In the rows, zero is written as 128.
Where one turn sends some rows of the set: a few examples, then the rows asked
j158: [127 137 130 141 146 189 138 157 114 132 137 107 140 136 170 120 156 145
 152 142 129 159 152 101 130 121 109 133 177 124 114 125 120 116 124 138
 180 149 105  99 182]
j800: [140 102  98 146 137 179 107 121  99 115 130 149 168 131 166 123 166 159
 109 136 154 150 134 147 134 112 111 134 140 140 119 167  97 127 145 148
 124 113 148 122 134]
j52: [114 146  84 163 129 161 129 106 144 121  83 133 157 102 143 147 131 145
 156 117 117 116 148 133 102 128 123 102 121 146  97 102 131 133 113 128
 141 141 115 134 181]
j407: [ 92 163 128 151 134 141 116 119  95 148  97 163 136 104 164 140 124 154
 110 116 130 158 129 135 116 138 144 140 125 114  97 136 141 128 118 159
 149 115 139  91 113]
j431: [134 132 117 160 154 160 113 137 128 161 118 139 170 141 169  96 136 162
 105 130 121 140 140 150 123  91 119 103 173 142 111 136  91 123 105 121
 175 133 156 138 141]
j808: [132 120  85 159 126 193 107 122  95 104 126 130 147 112 193 113 177 126
  95 142 132 154 157 135 123 128 125 128 160 128 109 143 117 114 134 149
 133 128 147 107 133]
j197: [ 99 125 115 190 154 131 129 136 108 104  93 129 138 103 114 156 134 174
 143 130 129 122 112  84 121 107 127 132 155 140  99 127 115 120 127 150
 136 141 124 110 143]
j931: [105 155 107 161 141 147 144 106 115 119 110 125 156 100 114 150 135 153
 168 134 136 144 122 108  99 121 128 111 132 136  78 100  95 132 121 125
 125 132 129 109 154]
j917: [104 161 107 150 120 138 124 109 108 149 102 165 120 108 163 134 111 160
 118 119 119 141 122 163 132 132 123 145 129 150  91 130 122 127 123 129
 123  96 144 108 124]
j799: [130 142  66 165 121 155 113 160 109 130 131 156 129 119 140 121 129 188
 142 106 143 122 125 139 121  76  78 132 131 132 120 114 125 111 118 122
 151 113 132 121 142]
j38: [129 133 118 142 137 178 143 138 125 108 129 114 139 146 179 139 175 148
 149 148 125 151 140 106 125 123 118 137 182 141 125 141 120 110 129 113
 159 141 104  87 156]
j911: [102 127 109 167 121 133 128 127 133 117  88 108 123 105 154 113 128 163
 137 143 142 109 122  94 123 111 120 138 138 170 115 130 145 118 126 118
 129 159 117 121 152]
j531: [107 137 114 161 133 136 113 131 108 144 102 173 138 117 148 140  90 161
 108  99 112 135 130 160 128 129 108 145 150 125  92 125 134 108 126 132
 106 126 151 145 140]
j258: [145 169 146 174 137 149 154 170 104 115 129 140 166 116 157 153 120 155
 123 150 132 161 130 136 143 137 134 141 182 146 115 140 112 105 133 102
 149 131 137 103 125]
j393: [119 147  88 156 124 158 117 162  81 145 144 161 141 116 128 116 120 163
 158 121 140 128 137 102 119  71  94 130 147 125 116 113 141 116 134 116
 139 153 129 141 134]
j610: [156 177 140 159 115 173 138 171 130 140 151 132 151 105 173 139 108 162
 133 121 126 154 149 147 156 151 136 131 136 139 120 131 134 136 124 125
 165 151 118 111 162]
j698: [108 120 100 150 123 164 117 119  92 133 153 155 183 144 155 117 146 148
 115 145 167 141 131 149 130 114 110 144 119 116 118 163  93 123 137 151
 121 140 119 140 136]
j960: [158 166 142 180 137 157 141 179 121 125 137 142 150 108 181 144 120 158
 121 139 118 144 131 138 152 140 136 144 173 146 124 142 136 116 122 127
 166 150 126 105 142]
j541: [134 108 115 151 142 167 140 126 118  98 127 131 153 155 148 163 174 163
 149 144 123 140 133 131 125 123 121 141 169 128 136 150 107 112 125 104
 141 128 100 107 147]
j637: [113 139 108 154 140 150 123 122 134 121 107 166 126  97 142 153 154 175
 122 154 146 156 187 131 110  92 117 122 112 107 121  99 120 121 122 142
 144 116 127  91 159]
j950: [118 150 127 153 142 145 121 135 110 142  97 115 142  90 149  90 143 165
 150 130 165 137 116 104 115 121 119 116 119 134 106 118 131 130  98  97
 145 137 133 113 165]
j347: [ 83 131 118 162 129 178 127 136  99 125 128 119 158 137 113 129 151 149
  78 127 105 128 148 111 151 112 119 146 132 155 116 153 111 135 129  99
 143 148 129 119 121]
j666: [103 135  82 169 119 181 133 129  68 138 149 143 151 125 143 118 142 119
 113 142 130 126 138 153 152 121 103 140 116 136 104 151  98 129 127 169
 139 139 105 142 145]
j694: [110 162 122 156 125 156 121 138  72 138 101 150 144  96 134 132 102 140
  99  94 120 156 125 134 119 124 108 125 142 110  84 126 135 105 109 136
 125 134 147 145 122]
j728: [127 165 130 163 108 154 154 157 121 103 124 136 181 125 141 173 109 150
 120 148 135 157 149 143 148 147 135 127 165 148 117 134 112 106 144  94
 134 131 119 120 135]
j857: [130 130 112 144 128 188 146 137 101 110 137 104 152 135 122 139 132 146
 153 137 134 123 144 150 148 125 106 131 145 119 130 120 104 118 100 135
 163 133  78 150 174]
j861: [112 120 100 170 143 186 111 127  86 138 150 130 144 118 178 106 152 123
 117 142 130 167 178 136 123 141 112 134 156 112 101 119 116 122 144 153
 130 153 151 115 164]
j904: [120 130 118 153 145 162 131 122  97 117 101 161 120  88 125 158 151 145
 134 161 119 151 189 102 123  78 128 119 129 136 122 113 134 134 141 139
 144 127 130 105 150]
j130: [119 150  73 161 115 150 121 134 140 120 117 154 126 108 156 133 144 186
 120 131 148 130 152 150 110  95  92 126 111 114 121 105 119 108 104 136
 152 108 118  99 149]
j505: [ 96 138 138 146 127 153 113 126 110 144  81 156 141 108 153 142 105 155
 111 108 126 163 160 134 120 132 132 138 132 139 105 143 162 135 150 163
 143 141 151 119 131]
j932: [110 127 130 176 127 187 115  94 137 132 161 125 156 105 138 135 119 138
 125 119 113 137 174 150 143 118 143 120 138 114 104 112 106 129  97 155
 143 145 134  88 130]
j332: [ 88 111 140 174 138 186 122 112 108 125 153 123 158 117 100 148 128 148
 110 117 106 137 166 124 156 115 134 145 127 131 109 137 109 142 122 129
 135 147 137  93 133]
j963: [133 160 123 174 110 169 139 170 116 107 118 136 182 120 128 185 110 153
 112 121 120 156 155 145 162 154 137 117 145 129 121 139 113 118 133 122
 152 125 106 132 149]
j70: [150 169 140 160 118 177 135 174 113 129 137 133 171 107 133 161 114 167
 128 109 130 166 149 145 165 153 136 116 130 124 116 136 111 137 122 126
 166 129 114 115 160]
j670: [144 131 114 173 134 179 111 110 141 145 131 132 157 112 167 112 127 146
 120 124 108 132 154 164 138 100 134  97 164 141 109 119  97 122  88 153
 171 125 143 109 135]
j32: [ 97 149 114 148 137 155 123 150 108 154 124 126 173 154 147 100 148 158
  81 142 120 138 140 122 124 102 114 126 152 146 117 148 105 124 121  89
 156 153 134 147 128]
j74: [113 151 101 151 123 164 130 140  72 128 124 156 126  99 126 135 137 131
 147 150 123 137 167  86 119  74 118 118 142 136 118 114 153 126 137 124
 140 154 120 133 131]
j586: [114 156 128 131 110 170 130 120  85 139  88 134 128  92 138 125 107 138
 112  99 121 165 146 134 127 123 112 122 128 156  87 132 147 133 139 136
 132 130 155 137 125]
j791: [132 128 125 142 146 197 136 162 107 127 134 103 138 131 140 124 132 147
 154 133 126 137 156 127 150 121  99 128 160 131 119 118 115 122 114 150
 184 145  91 136 196]
j812: [130 130 105 174 167 153 107 142 115 130  75 145 159  91 142 130 143 164
 143 103 129 124 131 119 116 120 118 106 129 121 112 125 136 133  91 131
 167 133 129 125 186]
j243: [112 114  99 176 149 192 127 138  66 147 147 142 132 115 143 115 141 129
 130 137 118 149 162 147 154 128 100 139 138 137  97 135  95 137 146 165
 141 137 143 128 174]
j468: [129 120 117 148 137 167 143 123 107  97 140 121 167 150 120 157 155 162
 156 142 139 132 133 151 132 127 118 135 149 107 133 134  94 112 109 114
 140 126  85 134 151]

j728 goes to j258
j243 goes to j666
Where do these go?
j541 goes to j38
j130 goes to j637
j694 goes to j531
j812 goes to j52
j347 goes to j32

